dadu: [134 126 163 161 106 102 149 169 164 126 142 122  97  94 110 110 166  86
  82  99  95 137 180 174 122 134 191 101 159 121 165 110  87 145  91 131
 150 120  84 150 125  94 119 108]
mag: [110 156 125 164 121 130  93 108 120  84 148 147 143 205 152 116  74 173
 152 187 151 126  81  96 166 123  82 154 151 107 137 127 160 135 132 121
  91 106 143 101  96 109 151  99]
guge: [ 98 145 159 144 133  70 125 126 131 153 138 126 123 159 103 127 127  84
 124 136  71 145 158 158 124 146 186 132 172  96 179  87  65 124  66 115
 108  94  94 118 161 103  94 102]
all guge: [94] : 38 39 43
size: [110 156 125 164 121 130  93 108 120  84 148 147 143 205 152 116] : 16
[134 126 163 161 106 102 149 169 164 126 142 122  97  94 110 110 166  86
  82  99  95 137 180 174 122 134 191 101 159 121 165 110  87 145  91 131
 150 120  84 150 125  94 119 108] : dadu
[ 84 124 136  71 145 158] : guge
all dadu: [126] : 2 10
size: [134 126 163 161 106 102 149 169 164 126 142 122  97  94 110 110 166  86
  82  99  95 137 180 174 122 134 191 101 159 121 165 110  87 145  91 131
 150] : 37
all guge: [146] : 26

ketas: [ 90 175 128  92 144  90 153 142 140 110]
tek: [148  86 150 186  89 107  66 160  65  95]
tumod: [165  86 130 145 124 173 114 107 144 151]
rel: [109 143 111 149 100  79 106 161  60 104]
Luno: [111 167  96 100 142 137 174 105 132 166]
kedo: [106 171 101  97 147 130 174 110 137 157]
Nis: [ 90 175 128  92 144 115 127 137 140 111]
tema: [148  86 150 186  89 107  66 160  65 110]
boduf: [157 100 124 135 131 171 127 103 147 157]
fati: [ 90 175 128  92 138  90 153 142 140 110]
[137 174 105] : Luno
both kedo Nis:  : [137]

Nimab: [185 150 148 112]
suga: [125 139 181 129]
lirem: [113 120 149 178]
pasod: [207 114 125 124]
lugef: [148 178 113 120]
lisi: [145 145 113 145]
all lisi: [113] : 3
both lirem lisi:  : [113]
[139 181] : suga
[113 120 149 178] : lirem
order: [113 145 145 145] : lisi

nipo: [ 76 132  63 209 110 205 117 109 127  97]
Ren: [136 120 135 164 128 132  76  88 143  81]
gon: [ 76 132  63 167 159 117 144 136  88 165]
nivu: [137 162 152  94 113 147 188 174 115 166]
zed: [137 108 143 163 115 124  73  80 144  90]
size: [137 108 143 163 115 124  73  80 144] : 9
[ 76 132  63 167 159 117 144 136  88 165] : gon

lopa: [122  97 151 156 123 112  72  85 143 168 141 175 118 137 131  93  90 156
 100 153 117 144  95 136  95 154 146 112 107 154 108 130 110 135 122 135
 185 123 154 103  98 145 106 143 127 141 154 139 114 130  95 143 140 111
  93]
fedas: [148 125 159 159 134 112 130  89 131 167  89 122 112 143  86 118 130 187
 120 161 140 105 127 146 146 117 115 105 170  92 132 165 153  79 138 119
 161 108 109 170  93 138 108 106 112 125 103 154 139 148 153 122 133  95
 126]
dum: [132 161 159 148 122 167 170  93 146 105 112 143 138  79 130 138 122 112
  89  86  89 159 108 119 165 153 139 170 120 131 108 161 106  92 134 146
 115 112 105  95 154 110 118 148 187 133 125 125 126 127 103 153 130 117
 140]
Fes: [130 187 120 161 140 105 127 146 146 116  52 120  99 143  83 117 112 187
 139 146 119 138 120 158 148 116 100 109 161 103 158 170 153  83 155  97
 144 116 108 165  75 129  99  94 119  96 105 135 147 160 160 141 127 121
 125]
begu: [141  90 120 155 130 126 107  95 165 160 144 182 108 126 147  98  85 165
 102 126 108 143 127 127 103 167 157 102 117 167 106 127  99 143 132 136
 198 132 166 103 110 142 125 139 124 144 151 145 122 136 114 125 159 105
  86]
monu: [156 105 134 155 128  74 121 108 151 148  74 155 108 143  90 130 129 185
 134 152 122 149 119 139 164 111 106 104 182  99 109 144 159  89 154 114
 163 129 107 155  76 124 105 113 113 116 137 156 143 176 155 123 150 105
 155]
bagam: [158 103 137 148 135  91 136  93 135 160  77 134 115 118 100 131 111 169
 135 173 125 126 148 164 146 116 132  95 152 117 116 156 157  96 145  93
 137 125 126 139  79 133 119 107 119 101 127 173 131 169 171 114 125 115
 136]
size: [148 125 159 159 134 112 130  89 131] : 9
[144 116 108] : Fes
size: [156 105 134 155 128  74 121 108 151 148  74 155 108 143  90 130 129 185
 134 152 122 149 119 139 164 111 106 104 182  99 109 144 159  89 154 114
 163 129 107 155  76 124 105 113 113 116 137 156 143 176 155 123 150 105
 155] : 55
order: [109 170  93 138 108 106 112 125 103 154 139 148 153 122 133  95 126 148
 125 159 159 134 112 130  89 131 167  89 122 112 143  86 118 130 187 120
 161 140 105 127 146 146 117 115 105 170  92 132 165 153  79 138 119 161
 108] : fedas
[130 187 120 161 140 105 127 146 146 117] : fedas

Vitet: [121 131 112 131 131 112]
Vis: [114 113 131 120 112 167]
dul: [131 112 120 131 112 112]
laf: [153 168 132 109 133 103]
all dul: [112] : 2 5 6
order: [103 133 109 132 168 153] : laf
order: [112 131 112 120 131 112] : dul
size: [153 168 132 109] : 4
[113 131] : Vis
[112 120 131 112] : dul
[153 168 132 109 133 103] : laf

Dol: [ 92  82 163 159 125  68]
Nafip: [ 92 103 170 165 103 119]
Nida: [ 92 128 163 159 103 119]
Fefit: [ 92 128 163 159 125  68]
size: [ 92 128 163 159 103] : 5
size: [ 92 128 163 159 125] : 5
both Nafip Dol:  : [92]
both Dol Nafip:  : [92]
[ 92 103 170 165 103 119] : Nafip

fifi: [156 123 156 102 128 146 132  86 111 130 150  94 128 126 110 134 107 135
 143 123 131 132 123 126 110 125 133 128 110  86 126 110  99  91  97 107]
tob: [100 140  93 146 132 119 126 154 133 125 103 152 123 124 138 118 147 116
 119 132 121 123 124 130 141 122 119 128 149 151 128 135 154 153 151 132]
pufos: [101 115  96 132 129 140 133 108 108 124 107 124 114  99 121 114 131 117
 130 127 119 120 128 130 134  97 109 125 146 103 122 111 144 122 118  95]
Nusu: [142 116 133 121 145 165 143  88 103 134 134 116 134 114 120 125 130 130
 153 138 125 134 143 141 125 109 125 135 153  81 130 128 142 105 107  89]
Rir: [141 113 139 127 142 176 152  93 108 134 140 115 134 112 121 128 131 147
 164 140 129 142 147 144 142 113 125 137 160  89 130 125 151 112 108 100]
Vatek: [138 131 118 130 211 188 187 195 154 168 125 187 140 129 119 158 171 138
 128 140 125 176 148 144 147 203 165 164 141 138 138 140 147 177 136 187]
siv: [154 101 157 102 118 135 125  80 121 124 153  95 140 115 119 141 101 126
 127 126 129 121 134 126 105 114 136 128 103  85 123 130  99  92  89  97]
luzi: [119 129 136 158 140 188 177 164 140 128 141 138 125 138 131 130 148 203
 186 144 140 176 147 147 211 165 125 138 187 171 138 118 187 168 154 195]
order: [138 129 118 158 187 130 148 176 164 138 195 165 140 168 131 186 138 136
 203 154 138 147 188 144 147 140 211 141 177 125 171 119 187 125 128 140] : luzi
all fifi: [123] : 2 20 23

mipun: [169 117 169 169 117]
Lilel: [167 167 111 180 180]
leler: [169 191 140 163 116]
[167 167 111 180 180] : Lilel
all Lilel: [167] : 1 2
size: [167 167 111 180] : 4
[169 191 140] : leler
all mipun: [117] : 2 5
size: [169] : 1

Sasev: [ 69  57 114 127 114 108 100  92 100 162 100]
Far: [ 89  77  91 147 128 169 136 162 133 152 122]
Zenot: [148 130 158 126 124 122 110  58 169 101 110]
lumik: [101 122 130 110 126  58 158 147 169 110 124]
order: [ 58 101 110 110 122 124 126 130 147 158 169] : lumik
size: [ 89  77  91 147 128 169 136] : 7
all Sasev: [100] : 7 9 11
order: [ 58 101 110 110 122 124 126 130 148 158 169] : Zenot
size: [ 69  57 114 127 114 108 100  92 100 162 100] : 11

Diz: [103  87 114  97]
tor: [112 133 133 133]
nonep: [109 189 109 189]
puti: [114  96 162 188]
lofi: [133 155 174 176]
dil: [132 154 177 175]
kotu: [110 169 189 113]
both lofi tor:  : [133]
[189 109 189] : nonep
[112 133 133 133] : tor
order: [113 189 169 110] : kotu
all nonep: [109] : 1 3
all tor: [133] : 2 3 4
[114  97] : Diz

ful: [126 157 122 163 157 119 123 121  98 134  73 121 112 147 127 126 108 168
 126 132 122 107  88 166  92 122 129 105  83 102 116 102 127]
pon: [150 119 139 108 110 119 100 124 168 100 131  77 122 125 139 135  98 124
 115 162 174 121 151 116 126 123  88 150 141 127 118 139 166]
Velim: [167 129  92 152  87 110 127 111 173  91 160 116 142 140 140 180 131 122
 117 130 137 128 139 121 155  99 130 127 128 148 154 108  86]
Zamo: [122 183 131 124 153 127  79 156 162  97 153  86 159 168 140 194 137 104
 127 149 115 135 148  83 174  71 131 213 109 167  90 105 129]
size: [167 129  92 152  87 110 127 111 173  91 160 116 142 140 140 180 131 122
 117 130 137 128 139 121 155] : 25
[150 119 139 108 110 119 100 124 168 100 131  77 122 125 139 135  98 124
 115 162 174 121 151 116 126 123  88 150 141 127 118 139 166] : pon

tibe: [122 126 117 129 133 126 118 123 120 125 123 133 139 133 127 136 135 120]
Vum: [129 129 130 130 128 131 129 130 133 129 124 127 130 126 125 128 128 128]
bis: [126 129 135 116 129 137 130 117 129 130 128 125 128 122 132 137 128 139]
Falo: [139 121 112 132 135 121 118 130 147 120 122 129 144 118 136 123 149 108]
rora: [133 124 111 119 126 134 137 123 121 131 122 124 114 140 126 152 145 121]
zaboz: [127 121 134 131 135 134 132 127 135 134 121 118 132 112 131 133 131 129]
ponat: [138 124 120 129 133 129 122 127 134 130 125 128 137 125 131 129 144 114]
gugev: [131 128 123 124 128 132 137 124 145 128 123 133 140 126 116 118 139 134]
poko: [128 128 128 128 127 128 128 128 128 128 128 128 128 128 128 128 129 127]
bifip: [113 156  65 100 132 129 129 112 138  98 126 105 146 113 142 139 141 140]
[129 129 130 130 128 131 129 130 133 129 124 127 130 126 125 128 128 128] : Vum
[139 121 112 132 135 121 118 130 147 120 122 129 144 118 136 123 149 108] : Falo
size: [138 124 120 129 133 129 122 127 134 130 125 128 137 125 131 129 144 114] : 18

bepen: [105 154 130 132 128 130 123 136 136 127 135 189 130 134  94 130 126 142
 123  98 128 117 128 128 117 116 117 117 128 133 124 121 123 128 128 132
 128 151 112 137 127 129 127 128 129 108 112 128 127]
Lek: [105 154 130 132 128 130 123 136 136 127 135 189 130 134  94 130 126 142
 123  98 128 117 128 128 117 116 117 117 128 133 124 123 101 127 131 128
 130 130 117 138 124 133 128 120 128 148 141 140 131]
Nutaf: [133 117 127 130 128 125 128 136 126 128 128 143 124 125 145 126 128 127
 127 123 119 116 128 130 116 137 140 121 128 134 124 122 124 128 128 131
 128 146 116 138 128 128 127 128 129 112 115 128 127]
vafik: [130 135 128 121 128 130 131 125 128 129 134 116 129 127 128 128 129 129
 128 143 142 142 128 130 142 120 115 119 128 127 131 129 147 129 127 135
 126 125 134 140 130 125 128 130 128 131 139 127 127]
Zedu: [125 128 128 131 128 128 127 129 129 127 125 136 128 129 114 128 127 129
 128 120 122 123 128 127 123 130 132 132 128 128 127 128 118 127 129 124
 129 127 126 139 127 129 128 126 128 130 125 129 129]
[143 142 142 128 130] : vafik
all Zedu: [129] : 8 9 14 18 35 37 42 48 49
[130 135 128 121 128 130 131 125 128 129 134 116 129 127 128 128 129 129
 128 143 142 142 128 130 142 120 115 119 128 127 131 129 147 129 127 135
 126 125 134 140 130 125 128 130 128 131 139 127 127] : vafik
[105 154 130 132 128 130 123 136 136 127 135 189 130 134  94 130 126 142
 123  98 128 117 128 128 117 116 117 117 128 133 124 123 101 127 131 128
 130 130 117 138 124 133 128 120 128 148 141 140 131] : Lek

rav: [126 182 164 123  96 113 177 108 127 143 133  55 154 163 155 122 153 109
 166 111 107 158]
Vom: [130 159 159 153 101 113 174 108 127 143 133  56 149 159 153 122 153 109
 166 111 108 159]
latir: [127 113 163 143 182 126  55 155 165 109 123  96 153 108 107 154 166 133
 127 111 177 122]
mobo: [127 182 164 123  96 113 177 108 127 143 133  55 128 163 155 122 153 109
 166 111 107 162]
order: [ 55  96 107 108 109 111 113 122 123 126 127 127 133 143 153 154 155 163
 165 166 177 182] : latir
[130 159 159 153 101 113 174 108 127 143 133  56 149 159 153 122 153 109
 166 111 108 159] : Vom
[133  55 154 163 155 122 153 109] : rav
all latir: [123] : 11
order: [158 126 182 164 123  96 113 177 108 127 143 133  55 154 163 155 122 153
 109 166 111 107] : rav
all Vom: [159] : 2 3 14 22
size: [127 113 163 143 182 126  55 155 165 109 123  96 153 108 107 154 166 133
 127 111 177] : 21

Toti: [150 127  58  56 170 157  81 139 195 135 124  60  86 176 170 148 131 126
 195  63 187 150  81  72 150 163]
zode: [ 68 144 110 104 169 124 128  92 136  88 104 193 100 120 144 165  89 153
 138 129 137 106 118 160 172 193]
ked: [136 193 104  92 153 104 110 118 106 165 137  80 160  89 193 171 128 138
 144 129  68  88 124 100 169 144]
Kaneb: [179 176  93 173 158 152 121 181 169  61 200 173  92 191  98  55 160  92
 192  67 121 126  76 151 192 193]
muf: [ 56  73 148  83 167 160 191 102  78 195 201 155 199 132 139 191 100 143
  62 127 106  79 129 185 194 185]
Nif: [179 176 189 173 158 152 121 181 169  83 200 173  92 191  98  55 160  92
 192  67 121 126  76 144 192 193]
both zode Toti:  : [124]
order: [ 68  80  88  89  92 100 104 104 106 110 118 124 128 129 136 137 138 144
 144 153 160 165 169 171 193 193] : ked
all Toti: [150] : 1 22 25
order: [193 192 144  76 126 121  67 192  92 160  55  98 191  92 173 200  83 169
 181 121 152 158 173 189 176 179] : Nif
size: [ 68 144 110 104 169 124 128  92 136  88 104 193 100 120 144 165  89 153
 138 129 137 106 118 160 172 193] : 26
all Toti: [81] : 7 23

miveg: [ 81 115 135 151]
gugat: [ 68 109 172 169]
Zosu: [108 114 114 190]
beg: [154 146  49 172]
Dun: [154 146 109  67]
neno: [114 191 114 108]
zenoz: [ 81 130  97 120]
Nuzi: [114 191  97  67]
both gugat Dun:  : [109]
order: [130  97 120  81] : zenoz
order: [108 114 114 191] : neno
size: [154 146] : 2

